Each row is where one point has got to under a steady rotation. How many steps took it there?
The counts run from 0 to 605.
[-52 11 -2 -14 -1 -36 10 -16 -17 24 8 -14 -7 37 1 -24 -21 -6 -26 -6 -6 -34 -36 5 7 -18 9 7 25 18 3 16 -50 19 -17 -12 26 20 -28]	186
[33 -26 -19 -8 17 -1 -22 24 6 -32 18 -9 -6 -16 12 -7 13 5 -42 -18 -33 -19 -2 -3 -6 27 14 20 38 -5 35 -16 -1 12 -63 11 -10 14 -11]	391
[-3 -22 17 -8 8 13 -28 1 -36 9 -6 -4 -8 26 -10 -18 -4 -10 49 -14 19 -6 15 -36 -12 -23 -35 5 -2 -4 -12 -1 19 2 -23 -28 -5 -58 24]	86
[23 13 7 -7 15 -19 -66 -25 -19 36 26 -37 37 -13 -10 19 0 3 -9 14 4 -9 14 -3 -16 -35 16 39 13 14 -29 -25 9 19 30 5 -3 -7 22]	490
[-9 -42 0 44 19 -10 3 -5 -15 24 11 16 60 -1 13 -45 12 8 -2 -2 25 -34 2 15 -4 -35 -4 25 16 3 -38 0 -8 36 5 -24 -5 3 -25]	253
[8 17 -16 0 -30 -45 -7 -35 -30 -17 10 16 38 12 -19 -20 -19 -47 18 -8 -22 -27 5 -3 24 3 -39 -13 29 33 -17 13 11 -8 -15 -19 -5 9 1]	146
[25 -44 -8 -1 2 -19 -30 -12 -7 -5 25 5 -20 -18 4 4 14 -28 -19 -26 15 -34 -19 -13 15 51 -31 26 -38 18 1 8 -13 -6 -45 8 26 1 -17]	36
[-42 -4 -9 -33 19 -4 -27 -51 -31 18 13 -19 -42 -6 40 -10 -7 1 23 -14 21 -14 37 -6 -21 15 1 -42 -18 18 -8 -3 -9 15 -23 -15 -18 -17 2]	130
[-17 -31 46 19 11 -9 -29 21 -21 -5 -10 7 7 -12 5 -30 37 0 -29 21 -15 -4 -13 56 5 35 34 5 -12 -5 -61 16 -11 -15 -6 -9 -3 -5 -31]	97
[-39 7 22 -11 0 13 -39 11 -12 0 45 4 -37 38 4 -28 -18 -16 8 -11 32 1 20 11 18 -12 22 -26 -27 -1 32 -7 -18 -16 12 -9 25 -9 -16]	18
[-1 7 3 -26 6 -8 -20 -53 14 -16 11 -7 17 54 2 -6 -20 -24 31 -36 25 17 7 -17 -15 -37 -20 -27 -25 24 9 -22 -32 1 -2 38 -11 2 38]	242
[-21 -45 -34 20 -18 -25 1 -20 -11 -13 -15 -20 38 -9 -2 -23 -14 -9 -19 -5 6 -38 -22 -23 13 2 -16 10 1 11 -44 42 34 24 -32 -15 1 13 -5]	32
[20 15 19 1 16 -14 -28 -5 -11 20 53 -15 5 -5 -19 23 -3 -35 -34 0 18 -4 38 3 32 -2 4 5 59 1 27 -16 35 0 8 25 -19 11 14]	218
[-17 13 -14 -33 -27 -21 19 13 12 19 -15 -30 -26 -2 6 -1 -35 24 -18 1 -7 11 -39 -43 -17 -3 18 3 -24 -40 -1 8 -17 -32 -19 -35 19 -11 23]	70
[-3 -49 51 21 4 15 -24 53 -29 3 1 3 6 19 -12 -38 0 -3 -2 -6 13 -18 -9 42 5 4 8 11 5 -15 -44 -3 -1 6 -37 -29 7 -9 -6]	255
[-3 -27 30 -4 20 -20 8 24 -2 -4 46 -25 -24 46 33 -32 -23 -4 -26 -11 23 -21 7 16 -36 17 21 9 1 -13 -14 27 -35 21 28 -11 31 -23 -16]	581
[1 40 61 -25 19 -30 -32 -8 -29 11 5 9 17 13 3 20 -9 -25 29 14 -15 1 9 -27 14 -2 -10 5 7 -23 -5 -1 13 -28 9 -19 -22 -55 -1]	378
[38 8 -20 -1 15 -4 -33 -43 -20 33 42 -21 2 -37 13 10 3 22 -9 0 -4 20 29 9 2 -20 31 17 5 -9 7 -34 8 -5 47 -12 -25 -10 19]	332
[8 24 0 -10 19 -5 -42 -60 -2 2 21 -39 4 6 8 32 4 10 -1 9 -23 -2 15 -34 20 15 18 34 5 22 6 4 26 -7 -7 4 10 -35 33]	553
[-23 -29 -30 4 -3 -15 34 -29 38 30 27 9 -36 -10 30 8 -4 20 -6 -5 32 2 0 -52 -21 -11 20 5 -7 -12 -8 -2 -25 -13 28 -14 -12 4 21]	403
[31 -6 -21 12 -13 -38 -29 9 25 -7 10 -23 64 -20 17 4 -10 10 -34 22 13 -26 -27 0 -26 -12 -4 31 -24 -3 -24 -2 -4 20 42 -12 15 15 6]	427
[1 -10 3 -33 -13 -29 0 -11 -2 20 9 -17 -3 -20 1 12 12 -17 -58 -5 -18 34 -13 -14 -8 -37 6 -17 33 -35 -8 -1 -5 -11 10 42 -36 4 16]	336
[44 -32 7 8 6 -8 -15 -11 13 -3 40 36 -9 -33 26 36 26 -32 -7 13 14 0 2 -21 -3 21 -33 -1 -29 -21 4 -4 -11 -30 30 -2 -26 -21 -3]	600
[15 23 10 -19 13 27 -14 15 13 3 28 -10 13 22 -9 -56 10 9 21 -32 -18 -12 37 -24 7 -23 30 5 -8 10 54 -30 -2 -37 -9 -3 -1 17 33]	507
[11 53 -12 -23 16 3 -49 -46 -16 7 12 -41 10 -4 12 32 0 -13 22 13 -33 -34 24 -27 11 13 4 11 19 32 28 0 3 -5 -28 -30 -18 -11 16]	552
[-3 15 -12 -15 7 15 -33 -10 -48 -1 35 -11 -16 -17 18 -30 -11 25 -19 -2 -60 10 8 6 -26 -30 12 6 -4 -26 41 -26 8 11 -10 1 -3 -32 13]	63
[-15 -32 -22 29 -10 24 -40 0 -26 -10 3 20 19 -15 0 -49 7 29 22 -1 -10 -12 -11 34 -8 -14 0 -22 -24 6 -4 -14 -13 27 -44 -32 6 5 5]	524
[41 -21 -25 -15 7 -14 -9 -6 26 7 -6 8 7 -30 33 21 9 14 -21 4 -1 10 -13 -17 -48 -15 16 -20 23 -32 7 -22 -44 14 -11 -4 -31 19 18]	4
[-44 -9 -26 44 -10 -18 -1 7 3 -30 -7 19 22 3 23 -9 -33 -2 2 -4 3 -42 -23 -33 13 2 -21 0 -13 -18 13 6 17 17 -62 -29 15 17 -12]	189
[-43 -5 -10 23 7 27 -16 -38 18 -10 16 8 -14 14 17 11 19 -6 -24 -12 12 5 21 -44 18 -33 15 18 -10 -7 33 -7 20 2 -28 34 -47 11 9]	285
[-15 3 35 13 -35 4 4 36 24 22 -7 9 8 -11 -5 -26 16 -34 -24 22 13 -22 -21 -7 14 -11 8 -2 -34 -22 -38 25 -3 -43 32 -24 -19 22 -21]	539
[-30 -6 2 18 -12 16 5 13 -13 6 -31 -2 -10 -2 3 -23 -6 -2 -26 -4 -45 -5 -5 -7 -35 -23 41 -15 50 -30 -20 -4 -18 -2 -52 -17 -41 22 6]	453
[5 -11 -10 23 -40 21 -25 26 -9 -20 35 9 -21 13 -38 -13 -5 -45 13 -3 20 -20 -10 12 1 -27 -44 -34 21 17 30 -3 -17 -5 -33 -18 10 5 23]	82
[22 -36 -19 19 32 5 15 4 11 8 16 1 13 28 20 -36 26 34 -8 -19 -23 -23 -13 -12 -17 -19 45 21 42 8 23 -15 -41 31 -15 -18 -7 3 -1]	119
[25 -13 -1 12 -6 -6 -7 0 9 8 -12 -9 -16 5 -26 40 23 -19 -20 4 -3 -2 -15 -63 -22 -30 32 6 50 8 -26 16 -3 -16 35 0 -37 4 9]	48
[13 0 -4 33 -64 -3 15 16 -16 -34 -5 -2 18 24 -36 -15 -36 -43 -2 -10 -6 -4 -15 12 7 -7 6 -11 17 7 -41 9 11 -27 -13 4 2 48 4]	144
[49 -20 8 5 -12 18 -35 -5 -37 29 32 -2 -2 0 -29 -27 20 -12 4 -28 4 -20 21 10 9 -19 1 20 -26 33 -13 -33 4 -31 15 14 -5 15 -11]	372
[-34 -31 -39 53 -26 8 -3 -20 -6 4 21 -3 8 -4 7 1 9 9 -30 11 28 -2 -28 29 12 -23 5 20 -18 -9 -7 -6 -19 18 -23 3 27 40 8]	522
[0 -31 -33 45 -10 -8 -33 -22 -15 -13 -8 28 30 -23 -9 -34 13 -2 17 19 4 -4 -13 35 7 2 9 -41 -31 13 -41 11 -8 -3 -4 -36 13 9 -13]	366
[13 -27 9 -30 -8 -30 -19 9 -24 17 -38 -19 7 -29 6 25 -1 -11 -39 5 -13 18 -13 -30 -5 -13 6 -3 26 -43 -32 20 21 5 -11 -2 -43 -29 0]	493
[7 -26 7 44 16 27 -14 -10 -5 -13 20 8 36 22 21 -13 26 -22 -3 8 40 -8 38 21 58 5 -16 20 -25 -5 -9 3 29 -10 -8 -7 -14 -12 16]	483
[-24 19 1 -58 1 -3 -13 6 17 -6 -13 -43 -2 -30 15 -16 -13 3 -16 -15 4 13 22 -11 -37 -18 -1 -44 4 -23 16 -3 -1 8 -20 0 -44 17 41]	66
[26 -32 5 -45 -1 -35 -11 -26 -4 33 -6 -37 24 -11 0 8 20 -22 -8 -8 17 9 1 -3 -12 -20 -43 3 -6 18 -50 22 -23 -4 10 15 -22 -21 20]	202
